One turn moves each row of this set onto another row. After a few examples, where does it send each row asked below?
Valo: [-94 21 25 258 -7 64 -18 -179 0 94 199 45 213 97 -76 -194 -44 19 -183 93 30 7 68 -13 1 399 76 245 -197 -57 -90 423]
rup: [153 96 71 317 -114 87 32 -272 75 -94 113 100 -81 146 94 -79 3 -83 -275 93 -84 63 -68 -34 24 28 191 103 9 -201 -87 298]
sivor: [-147 28 47 147 21 170 -81 -130 -11 58 212 -38 140 -57 -231 -240 21 28 -196 181 -13 -32 -25 -62 26 490 25 119 -221 -63 -100 294]
rima: [-101 27 113 84 56 175 -185 -171 132 68 188 -21 -202 18 16 -174 10 38 -339 112 91 189 29 -199 -43 49 294 117 -50 -14 -20 -154]
savan: [-74 342 35 50 -6 46 -84 -137 19 37 174 -61 -53 113 -99 -303 -37 25 -385 447 -50 120 -43 -163 61 218 -157 30 -98 -46 29 176]
bopef: [55 -78 23 200 -105 -53 24 -38 -80 -156 205 -115 110 60 -71 -113 149 77 -130 82 -44 122 69 10 -23 504 80 107 -164 -48 -95 173]
leta: [-5 65 87 415 143 190 75 -100 -19 -23 150 214 -8 154 61 -199 -99 -112 -296 23 10 15 -13 147 -136 313 141 31 -41 -122 269 -53]
pul: [-22 217 -24 194 -246 273 32 -207 81 80 118 108 40 146 131 -150 -166 -145 -26 133 18 94 -81 131 28 229 178 -51 -87 84 73 -16]
vuso: [76 13 28 339 87 42 -106 -162 -47 139 85 111 -41 154 -100 -294 -114 44 -465 121 -69 52 139 -14 -96 334 -120 -91 18 -99 257 -48]
vev: [88 166 216 66 26 -40 70 -65 -100 -50 300 41 81 109 98 -295 -88 150 -85 -16 159 66 -164 -237 140 250 29 94 -108 11 134 50]
suse: [-168 40 16 128 95 89 -204 -165 92 30 87 -1 -257 35 123 -202 -37 -19 -240 126 196 276 102 -112 -110 55 46 265 45 39 30 19]
kinu: [15 -64 0 355 69 164 -73 -164 -21 68 35 185 -48 106 -116 -249 -169 -37 -321 40 -106 -46 -72 31 -197 287 100 -152 -30 -119 162 -67]
raran: [-55 159 184 14 -235 31 -5 -117 -67 99 281 69 158 125 38 -191 -129 -40 -40 54 3 157 -178 -75 31 237 132 -102 -51 93 -20 -27]
palap: [54 73 -3 355 -176 197 -92 63 -56 -53 103 92 -242 84 -82 -252 -59 13 -268 181 -98 -159 21 -227 147 208 -115 119 41 -116 139 65]
sud: [94 35 -113 199 52 83 -49 -195 26 117 28 50 -12 224 -59 -158 -179 125 -298 298 -94 -28 -185 -261 57 112 53 76 -107 -56 -47 295]
lonap: [26 43 10 393 -74 223 -36 -180 98 233 40 147 -90 6 -87 -144 -22 -103 -212 178 47 -74 -104 54 216 167 39 8 179 81 78 106]
sizat: [17 131 102 85 4 74 -131 -115 -82 -123 110 104 -194 -25 -30 -330 10 188 -101 -154 24 58 -117 -177 227 225 -116 111 -51 -49 62 205]
mutaf: [-17 -24 134 168 5 47 -11 -111 -83 -54 239 -124 129 -74 -212 -211 208 25 -210 187 32 62 68 -43 68 503 -18 97 -101 -104 -55 165]
ziti: [-4 9 13 240 -82 -129 -21 -178 37 -29 144 -15 139 88 -56 -182 75 83 -163 -5 -11 117 64 106 -37 394 142 128 -160 12 -144 350]
sor: [-71 -3 92 192 -191 65 -49 -148 -94 273 195 154 53 55 -36 -34 -23 -81 -136 76 18 176 -45 -5 212 219 -41 -45 174 154 -17 137]
Tis: [119 292 35 186 -72 -58 152 -150 -3 -29 212 13 23 199 208 -279 -100 83 -163 158 222 124 77 -32 96 242 32 -10 -140 97 215 -51]
Kiga: [-39 151 -23 52 63 186 51 -185 -124 -159 125 -72 -59 104 120 -86 142 -86 -89 396 53 234 -12 -55 101 302 -149 -11 -92 -21 26 46]
bupod: [-56 -77 15 105 20 111 -102 -115 1 118 125 -21 -118 119 -10 -88 -10 52 -319 205 98 294 92 -209 -8 24 229 223 51 -32 67 -149]
foga: [2 99 -67 228 80 176 -119 -99 -75 -13 56 85 -72 241 47 -258 -97 55 -300 88 -132 147 149 53 -96 443 -132 -16 -149 -58 287 -102]
segen: [-57 38 12 232 -201 183 -124 65 -99 56 214 154 -210 15 -25 -67 -73 35 -206 -36 -89 71 -13 -110 239 292 -152 145 56 50 28 253]
sapap: [94 132 -3 253 7 54 117 -93 93 -179 207 -32 -211 11 156 42 111 -37 -242 178 30 144 -159 98 67 274 145 -62 -69 101 -71 129]
gedo: [86 152 -58 127 -41 -29 -78 -158 -64 -169 -31 18 -196 106 -27 -422 18 215 -118 98 32 5 9 -181 115 203 -100 -94 -127 -22 122 -44]
rusi: [-38 159 2 277 232 122 -22 -171 32 -28 41 139 -85 137 55 -270 8 29 -266 3 9 146 6 242 -50 397 25 -46 -101 36 275 -80]
bap: [-146 -1 -97 84 -30 60 -178 -8 58 63 84 -35 -244 84 5 -120 -106 66 -293 182 62 323 37 -119 -126 90 143 233 21 80 36 -64]
zile: [-121 -24 42 144 153 223 -161 -115 96 27 198 -13 -233 54 186 -118 -84 3 -242 122 184 135 42 -238 -81 122 165 225 -93 53 9 -63]

mutaf -> bopef
sapap -> rup
vuso -> foga
And these:
Tis -> pul
sor -> segen
rima -> bupod

